Rows are one point carried round by a steady rotation, each followed by how many ticks it has turned.
The counts run from 0 to 127.
[  7  -3   2  16  25 -17  -9   3  -7  16  29  14   7  20   1  -8   5 -12
  -7 -27 -14   7  21 -12  -3  -2  14 -25  13 -45  11  -6  10]
121
[ -3  20  -4  -5  14 -38 -12   5 -19 -22 -23  -7   3 -13   7 -27 -21   6
   9 -32  -7  -5 -29 -18 -14  -3   3 -11   0 -19  12   0  -4]
58
[  2  -5  13   2  -3  -5   0   4   1   2  -8   0 -22 -26 -41  -5  13 -10
  -9   1  -1   3 -26 -20  22 -19   0  25   8  15 -16 -24  15]
49
[ -8   2 -11  -7  11  -2  -5 -14  18 -16   9   3  27  25   5  14   4  22
 -21 -18   3  -9   5 -13 -23   0   6 -32 -15 -32   3  15 -16]
25
[  6   7  19  -6  20  -8 -18   0  -9   8   5  -5  -3 -20 -31  13  10 -13
  21 -37  18   9  -6 -28  41  -6 -18  -8  -4 -14  12  -3  10]
109
[ -5   8   4  19 -14  11 -12  -6  21   8  -6   0  -2   2 -13   5  20   0
  13 -22  31 -23 -19   8 -24 -29  -7  27 -11 -17  -6 -21   6]
90
[  5   6   7 -15  16  -6 -13  -5   7 -22 -10  -7  12   9 -10 -20 -29   9
  -4 -29  -1   2  -8 -17   4  -3 -18 -32 -14 -17  -8  16 -33]
69
[  6  12  -5  26  21  -1 -19   2 -30   6  11  25  16  -1 -11 -23  24 -14
 -11 -23  -5 -30   0 -28  24   2   6 -25 -15 -10  24  -9   3]
17
[  6  -4  -2  -3  33 -15   6   3  -6 -10  10  12  22  -2 -21 -24  -6 -14
 -32  16 -28   6   8 -29  24   3  11 -33 -12  -5   3   0  -2]
66
[-12 -28   1  13  -7  -2   1 -17  11  11  14  12 -10  21 -11   4   2  13
 -23 -17   5 -37 -25  21  18  -1  21 -23 -18  -4   3 -10  -3]
27
[ 16  -1  17  14  11 -24 -24   8  -4  12   3   6  -3  -5 -15  -4   2 -15
  32 -31  11  -9  -9 -23  20   7 -21  -2 -15 -19  30  -8   5]
61
[-21   4 -24 -24   9 -27 -14 -12  -7 -20   2 -26   1 -10   3  10  12  14
   0 -34   7 -22  -4 -16 -14  -2  -3   6 -14 -13  32   5  -1]
102
[ -3   8  -7 -11   1  -8   9  -2   0 -32 -23  -1  14 -26 -19 -10   9   3
 -25  29  -7  -5 -12 -31  -5 -18   8  24  -6   4 -24  -9   7]
96
[-18  -8  -8   2  10 -33 -17   5 -17 -10 -23 -12   3   7 -22 -33 -20  14
 -15 -22 -21  -1 -14  -6   9   4  -2 -30   1   3  12  -9 -14]
10
[ 12  13  10  -4  10  -6  12   0   2   3  -3  -4 -22 -24 -13  11  -2  -1
  14 -18  20  14 -30 -25  37 -14 -15   8  -8 -25 -12  -1   7]
108
[ -7 -28  -9  -5   0 -39  16  -2 -10   2   2   0 -17 -22  -2   1   7   3
 -12  -4  -4 -15 -37  -6  24  -6  33   9 -17  -8  12 -16  24]
104
[-19   8  -6  13   3  -1   7   8 -11  -4  -1  -3   9 -19 -17  21  38  15
 -19  -9   6   9   7 -21 -15 -10  27  25  29 -28  -5  -8  16]
92
[-13  18  -2   6  -5  -2 -25  -4  -2  -8   7 -11   5  -9  -7  12  34  17
   0 -34  21 -13   6 -19 -29 -21   6  14  14 -21   5  -6   8]
91
[  5  23   7  -2  10 -11  -3  12  -6 -13 -19 -13   3  -9 -19 -20   4   0
  13 -12  -6  27   5 -33 -11 -13 -14  25  26 -24  -6  -5   4]
3
[  6   1  -1  -4   7   5  -3 -21  10 -14  -2   8  -5   8 -20 -26 -14  -9
   1  -9   2 -13 -25 -14  20 -22 -34 -29 -32   2 -11  -1 -24]
68
[-15 -13  -9 -16   0   1  14 -15  12  -8   8 -10  -8  -2 -26  -2  13  14
 -47  14 -11   3  -3  -4  -3 -24  24  -1   6   1 -33  -6   3]
37
[-13  -9  -9   6   6 -10   7   1  -6  16  -4 -15 -10   4 -42  10  19 -16
  10  -9   1  14   3 -19  36 -11 -22  10  -5  -6   3 -25  -3]
5
[-20 -14 -16 -14  -6 -18  -3 -14  13 -10  -2 -25  -7   1 -13  26  11  12
  10  -8  17 -22 -21  -6   3 -12 -26  24 -34  -8  18  -7  -2]
101
[  1 -37   2 -14  13 -31  20  -9  11   5   8  -4 -18   6 -17 -22 -22  -6
 -21   3 -14  11 -29  -1  35 -11   8 -17 -17  -3  -8  -6  -8]
115
[ 14  -3   6 -15  33 -22  -4  18   2   3  16  -9  19  -9 -25  10   8 -18
   5  -3  -3  17  22 -49  17  -1  -9   0  -1 -20  17   7   4]
110
[ -2 -21  17  26 -15  -9  -7  12  37   4  -9   7   7   5 -10  -4   8   2
   0   2  18 -12 -22   0 -20 -11  16  39   0 -18 -12 -12  11]
89
[-17  -1 -19  -4  16 -20 -15   8 -10   1   9 -13  17   7 -37 -15  17 -17
  -5  -9  -9  -3  24 -32   7 -11 -28  -5  -3   9  28 -16  -3]
6
[  3  -6 -10  12  12 -17 -11  -8  13   1  24   9  21  22  13 -12   8   4
  -7 -19  -1 -18  11  -2 -23   0  10 -21  -7 -51  12  12  -8]
73
[  7  19  14   8  17  -2   1   8  -9  -5  -3   8   7   0 -25 -32   1  -4
 -28 -11 -19  19   2 -18   7 -14  13 -25  27 -19 -33  -2  -6]
125
[ -1 -13 -10 -29  27 -23  15  -9 -12 -12   6 -12   1  -4 -10 -23 -18  10
 -30  -3 -22  15  -5 -16  15  -2   9 -37   1  -9   0  14  -8]
114
[  0 -15   9  -6  17 -19   7   3  25  -8  -8  -6  14  22 -14   9 -24  20
 -18  -9   3  21  -9  -8  12   4   4 -26  -3 -36 -19  13 -20]
70
[ -4  12   5  -3   2 -14  11   9 -24  -9  -9  -4 -12 -30 -21  -9  13   2
 -22   7 -11  10 -19 -30  -1 -17  21  22  26  -4 -19 -15  16]
48
[ -6   2   0   5 -14   3 -16  -4  -9   0   8   2   0 -14 -36  -4  37 -18
  -9  -1   2 -33  -3 -18   6 -26  -2  23  -4  25   6 -21  12]
94
[ -1 -24  13  32   1 -27  -2   7  13   3 -19   9   1  13 -11 -15 -19   1
  12  -7   5  -7 -40   6  14  -4 -17  10 -23 -21   7 -18  -5]
12
